In the data rows, 50 means zero.
Here are some points:
(37, 49, 43, 43, 41, 45, 43, 37, 76, 52, 58, 54, 45)
(74, 46, 50, 99, 40, 40, 28, 36, 37, 45, 72, 53, 40)
(51, 47, 46, 49, 43, 30, 49, 44, 74, 61, 51, 62, 56)
(46, 47, 41, 49, 56, 38, 47, 40, 73, 48, 58, 65, 46)
(43, 48, 45, 42, 47, 42, 50, 41, 63, 49, 51, 54, 51)
(68, 56, 94, 47, 56, 47, 32, 57, 44, 28, 47, 40, 47)
(41, 38, 58, 47, 63, 66, 38, 66, 33, 28, 12, 43, 74)
(55, 63, 65, 43, 45, 70, 42, 34, 31, 42, 46, 33, 58)
(45, 59, 41, 55, 64, 26, 57, 62, 7, 59, 58, 46, 64)
(72, 67, 80, 52, 47, 56, 45, 31, 28, 49, 52, 54, 37)
(42, 54, 26, 41, 60, 56, 40, 66, 21, 36, 39, 42, 65)
(76, 63, 76, 54, 55, 63, 38, 26, 39, 65, 53, 69, 45)
(44, 55, 30, 41, 51, 55, 35, 28, 17, 38, 52, 40, 52)
(72, 45, 89, 56, 53, 60, 49, 43, 44, 58, 29, 53, 41)
(40, 58, 39, 39, 49, 81, 40, 90, 12, 58, 12, 35, 81)
(40, 45, 49, 33, 57, 39, 49, 34, 38, 46, 53, 43, 29)
(47, 42, 41, 44, 50, 45, 49, 33, 73, 47, 55, 53, 38)
(38, 59, 63, 41, 44, 56, 46, 47, 22, 36, 31, 33, 50)
(59, 54, 56, 59, 53, 59, 50, 35, 77, 51, 59, 61, 49)
(57, 41, 28, 40, 46, 45, 49, 42, 84, 51, 58, 63, 44)
(75, 72, 26, 54, 74, 84, 79, 99, 55, 99, 49, 50, 99)
(77, 64, 79, 58, 39, 50, 44, 37, 70, 67, 53, 66, 48)
(65, 64, 82, 43, 46, 67, 45, 11, 37, 41, 57, 37, 37)
(29, 51, 47, 53, 57, 40, 42, 39, 57, 49, 65, 53, 39)
(42, 69, 44, 63, 47, 64, 65, 79, 26, 50, 51, 39, 41)
(61, 43, 39, 54, 41, 36, 89, 66, 92, 55, 77, 83, 51)
(76, 67, 32, 72, 61, 54, 55, 99, 30, 63, 32, 24, 58)
(54, 53, 27, 45, 43, 36, 56, 32, 63, 59, 45, 53, 46)
(42, 53, 48, 43, 37, 49, 55, 53, 27, 71, 30, 49, 38)
(41, 42, 47, 41, 41, 35, 55, 34, 34, 53, 45, 39, 26)
(77, 52, 60, 56, 53, 38, 47, 3, 52, 52, 73, 56, 43)
(67, 46, 16, 52, 53, 35, 71, 56, 82, 74, 90, 75, 52)
(35, 51, 57, 45, 50, 35, 41, 52, 42, 47, 40, 31, 43)
(74, 57, 83, 70, 57, 42, 36, 21, 37, 46, 29, 48, 38)
(38, 54, 46, 38, 52, 58, 47, 31, 31, 48, 37, 43, 59)
(57, 34, 39, 67, 53, 52, 74, 54, 68, 53, 79, 73, 44)
(61, 48, 25, 65, 51, 30, 68, 50, 99, 66, 77, 80, 34)
(79, 56, 99, 91, 43, 45, 67, 32, 24, 55, 86, 24, 31)
(49, 41, 39, 42, 58, 54, 56, 85, 31, 39, 48, 24, 89)
(66, 44, 31, 67, 59, 58, 69, 85, 44, 45, 62, 56, 48)
(58, 53, 23, 50, 50, 39, 61, 40, 83, 56, 76, 60, 51)
(23, 48, 39, 38, 47, 53, 39, 38, 35, 55, 47, 33, 60)
(41, 51, 40, 51, 41, 45, 42, 35, 67, 50, 50, 57, 39)
(68, 51, 72, 80, 25, 48, 51, 46, 57, 19, 78, 58, 47)
(34, 54, 49, 36, 50, 59, 38, 46, 30, 42, 32, 31, 60)
(59, 58, 63, 65, 47, 53, 56, 31, 77, 55, 67, 63, 43)
(42, 56, 39, 37, 41, 42, 57, 34, 62, 46, 40, 58, 40)
(39, 51, 37, 48, 51, 44, 48, 33, 78, 50, 49, 59, 41)
(59, 45, 25, 43, 53, 47, 57, 37, 75, 57, 60, 58, 48)
(59, 53, 74, 43, 35, 53, 45, 39, 40, 33, 55, 52, 55)
(51, 42, 45, 54, 54, 30, 42, 64, 65, 65, 68, 64, 60)
(37, 54, 78, 49, 39, 66, 57, 37, 34, 54, 34, 55, 44)
(45, 50, 35, 41, 42, 36, 47, 36, 82, 48, 51, 49, 47)
(31, 45, 56, 48, 39, 47, 43, 38, 68, 47, 62, 42, 44)
(39, 42, 41, 38, 39, 60, 38, 53, 31, 36, 45, 34, 65)
(51, 60, 20, 14, 51, 66, 24, 99, 34, 22, 41, 47, 50)
(2, 42, 35, 75, 48, 63, 59, 96, 5, 52, 53, 53, 39)
(23, 39, 45, 37, 46, 68, 25, 25, 36, 40, 46, 49, 46)
(54, 38, 37, 77, 85, 43, 69, 99, 69, 65, 68, 69, 72)
(48, 24, 34, 76, 94, 40, 28, 97, 0, 0, 21, 42, 99)
(37, 52, 40, 42, 38, 42, 44, 32, 32, 24, 32, 32, 70)
(56, 48, 25, 56, 58, 37, 56, 32, 94, 57, 69, 66, 48)
(56, 45, 59, 63, 89, 47, 53, 82, 70, 48, 76, 54, 32)
(74, 61, 86, 57, 39, 55, 47, 45, 34, 47, 56, 37, 41)
(45, 53, 37, 49, 51, 39, 45, 36, 77, 52, 54, 56, 52)
(41, 56, 74, 66, 55, 60, 39, 40, 50, 52, 31, 40, 57)
(45, 57, 54, 47, 38, 55, 45, 34, 49, 52, 50, 61, 42)
(56, 64, 57, 50, 46, 42, 54, 33, 65, 53, 38, 58, 37)
(46, 46, 37, 41, 49, 49, 56, 37, 83, 47, 56, 56, 52)
Then 10 other points, each followed by its number:
(56, 39, 22, 57, 38, 39, 62, 50, 81, 64, 64, 60, 51) 0
(59, 52, 65, 12, 56, 57, 75, 99, 68, 63, 39, 15, 91) 1
(44, 33, 75, 68, 81, 55, 86, 99, 12, 48, 0, 47, 73) 2
(71, 59, 46, 47, 51, 70, 54, 24, 34, 50, 79, 22, 60) 3
(83, 48, 86, 38, 51, 43, 49, 35, 39, 54, 39, 38, 41) 4
(41, 52, 44, 46, 41, 44, 54, 35, 73, 48, 52, 55, 45) 5
(74, 80, 86, 72, 43, 37, 66, 26, 29, 47, 68, 47, 43) 6
(50, 51, 51, 52, 47, 43, 73, 53, 23, 39, 50, 45, 45) 7
(48, 43, 54, 50, 49, 41, 43, 27, 55, 35, 69, 40, 39) 8
(41, 46, 47, 47, 58, 39, 40, 40, 54, 50, 54, 47, 46) 9
Which two of these numbered points are nearest to each point below, looking only along the 4 directions in which the first points spread most? Their numbers follow each, nearest first.
(59, 52, 63, 44, 44, 59, 37, 43, 42, 48, 49, 58, 43) > 3 7
(42, 54, 49, 49, 45, 43, 48, 34, 77, 54, 48, 59, 39) > 5 9
(30, 41, 51, 41, 51, 52, 55, 40, 54, 42, 51, 47, 44) > 9 5
(48, 51, 36, 61, 61, 70, 65, 62, 25, 51, 58, 46, 22) > 7 3
(35, 63, 85, 67, 99, 68, 74, 99, 1, 70, 41, 19, 86) > 2 1
(74, 75, 80, 55, 46, 58, 38, 43, 45, 46, 39, 28, 29) > 4 3
(61, 51, 28, 57, 57, 50, 72, 45, 94, 73, 86, 80, 56) > 0 5
(51, 56, 74, 46, 54, 64, 42, 39, 48, 42, 36, 49, 56) > 3 4
(50, 11, 73, 53, 51, 61, 16, 87, 60, 49, 41, 17, 77) > 7 3
(73, 54, 99, 36, 33, 40, 58, 31, 42, 54, 54, 44, 74) > 4 3
(73, 54, 80, 77, 62, 51, 44, 24, 63, 51, 75, 51, 38) > 6 4
(37, 27, 65, 64, 85, 77, 60, 99, 17, 71, 25, 54, 45) > 2 1
(79, 39, 1, 63, 55, 99, 66, 58, 29, 53, 19, 87, 92) > 1 2
(37, 49, 38, 51, 38, 46, 47, 48, 49, 49, 48, 41, 45) > 9 7
(35, 52, 48, 50, 45, 36, 57, 32, 77, 49, 55, 57, 50) > 5 9
(79, 54, 81, 61, 51, 53, 42, 37, 61, 41, 78, 41, 51) > 6 4
(47, 50, 45, 52, 99, 82, 44, 92, 67, 67, 46, 64, 58) > 1 7
(26, 40, 53, 35, 44, 68, 42, 79, 14, 46, 36, 51, 48) > 7 2
(42, 38, 11, 41, 94, 66, 60, 84, 45, 74, 47, 65, 75) > 1 0
(62, 45, 71, 41, 49, 60, 46, 38, 47, 52, 43, 50, 51) > 3 4
(39, 66, 82, 46, 37, 42, 62, 36, 51, 52, 70, 25, 60) > 3 4
(33, 37, 61, 36, 45, 67, 37, 76, 27, 16, 28, 40, 68) > 7 2
(70, 49, 47, 60, 57, 67, 46, 69, 16, 42, 46, 66, 53) > 7 3
(37, 52, 41, 49, 44, 40, 48, 32, 89, 47, 56, 56, 43) > 5 0
(22, 40, 58, 55, 41, 69, 33, 67, 20, 55, 33, 50, 67) > 7 3
(55, 70, 42, 75, 40, 68, 59, 77, 15, 40, 21, 46, 99) > 2 1
(31, 20, 58, 43, 58, 96, 60, 99, 0, 7, 39, 24, 45) > 2 7
(74, 64, 77, 41, 51, 60, 32, 40, 31, 52, 55, 43, 40) > 4 3
(43, 52, 79, 40, 57, 72, 46, 47, 38, 43, 44, 48, 43) > 3 4
(59, 52, 24, 52, 62, 35, 63, 40, 91, 61, 72, 67, 57) > 0 5
(99, 54, 26, 8, 78, 63, 77, 99, 43, 18, 43, 74, 79) > 1 2
(47, 54, 63, 37, 38, 60, 63, 33, 33, 47, 52, 44, 44) > 3 4
(80, 56, 27, 32, 78, 48, 42, 80, 60, 45, 26, 39, 78) > 1 7
(52, 39, 4, 45, 46, 49, 61, 99, 49, 62, 29, 9, 84) > 1 2
(54, 38, 36, 35, 57, 85, 36, 99, 17, 7, 33, 9, 58) > 2 7
(51, 48, 37, 43, 49, 46, 51, 35, 81, 50, 53, 56, 43) > 5 0
(84, 65, 85, 61, 33, 54, 45, 39, 58, 46, 75, 44, 41) > 6 4
(57, 52, 50, 59, 59, 29, 91, 99, 43, 81, 48, 46, 54) > 1 7
(67, 48, 60, 72, 42, 38, 42, 31, 57, 59, 69, 60, 43) > 8 3
(40, 28, 60, 61, 81, 49, 50, 99, 14, 98, 44, 49, 51) > 2 1
(40, 46, 39, 53, 40, 55, 38, 67, 28, 30, 43, 36, 52) > 7 9
(96, 59, 97, 76, 19, 60, 46, 57, 38, 50, 66, 63, 70) > 6 4
(47, 61, 57, 50, 49, 46, 61, 19, 33, 50, 43, 53, 37) > 3 4
(45, 49, 49, 64, 44, 68, 31, 62, 27, 45, 32, 43, 52) > 7 3
(43, 52, 53, 46, 31, 53, 42, 43, 32, 60, 37, 49, 39) > 3 7
(38, 52, 35, 49, 44, 40, 52, 29, 66, 56, 48, 57, 47) > 5 9
(85, 27, 65, 32, 56, 58, 39, 51, 22, 61, 25, 52, 49) > 3 7
(29, 59, 58, 45, 39, 46, 43, 23, 47, 49, 51, 53, 28) > 8 9
(40, 57, 49, 37, 39, 64, 40, 71, 38, 34, 42, 34, 43) > 7 9
(39, 50, 49, 44, 44, 44, 51, 32, 71, 54, 42, 60, 44) > 5 9
(48, 62, 69, 41, 40, 67, 43, 47, 42, 52, 37, 35, 51) > 3 4
(65, 44, 76, 57, 53, 68, 28, 43, 50, 64, 60, 36, 50) > 3 4
(42, 54, 40, 46, 47, 45, 49, 32, 85, 49, 59, 57, 44) > 5 0
(81, 62, 73, 73, 56, 44, 59, 38, 50, 42, 80, 53, 59) > 6 3
(67, 41, 56, 45, 70, 25, 55, 96, 41, 60, 73, 52, 56) > 7 9
(64, 6, 39, 97, 79, 41, 99, 99, 49, 40, 67, 38, 97) > 2 7
(43, 62, 66, 49, 36, 50, 42, 29, 33, 39, 41, 57, 48) > 3 4
(42, 53, 41, 49, 61, 66, 13, 74, 5, 37, 36, 36, 75) > 2 7
(58, 56, 84, 34, 47, 51, 50, 31, 26, 58, 43, 46, 50) > 4 3
(37, 25, 45, 37, 33, 55, 41, 45, 58, 43, 40, 35, 50) > 9 5
(68, 53, 82, 69, 50, 52, 52, 30, 24, 57, 49, 42, 58) > 4 6
(99, 60, 78, 56, 43, 37, 64, 5, 40, 50, 64, 60, 24) > 6 4
(40, 52, 55, 58, 35, 58, 41, 28, 29, 35, 50, 50, 32) > 8 3
(52, 68, 16, 57, 65, 43, 72, 67, 73, 65, 84, 55, 51) > 0 5
(62, 60, 43, 65, 42, 34, 49, 99, 1, 62, 57, 24, 33) > 2 7
(42, 59, 46, 44, 46, 44, 41, 32, 75, 53, 46, 52, 38) > 5 9
(57, 11, 21, 46, 47, 62, 35, 91, 4, 26, 27, 34, 45) > 2 7
(67, 50, 77, 32, 95, 60, 76, 99, 36, 47, 40, 67, 82) > 2 1
(73, 56, 86, 63, 52, 54, 59, 46, 41, 37, 36, 56, 43) > 4 3
(46, 60, 48, 52, 64, 69, 61, 99, 38, 68, 27, 42, 81) > 1 2
(80, 50, 78, 79, 33, 46, 58, 41, 29, 76, 21, 45, 20) > 4 6
(76, 23, 6, 67, 92, 53, 64, 88, 31, 71, 54, 17, 43) > 2 1
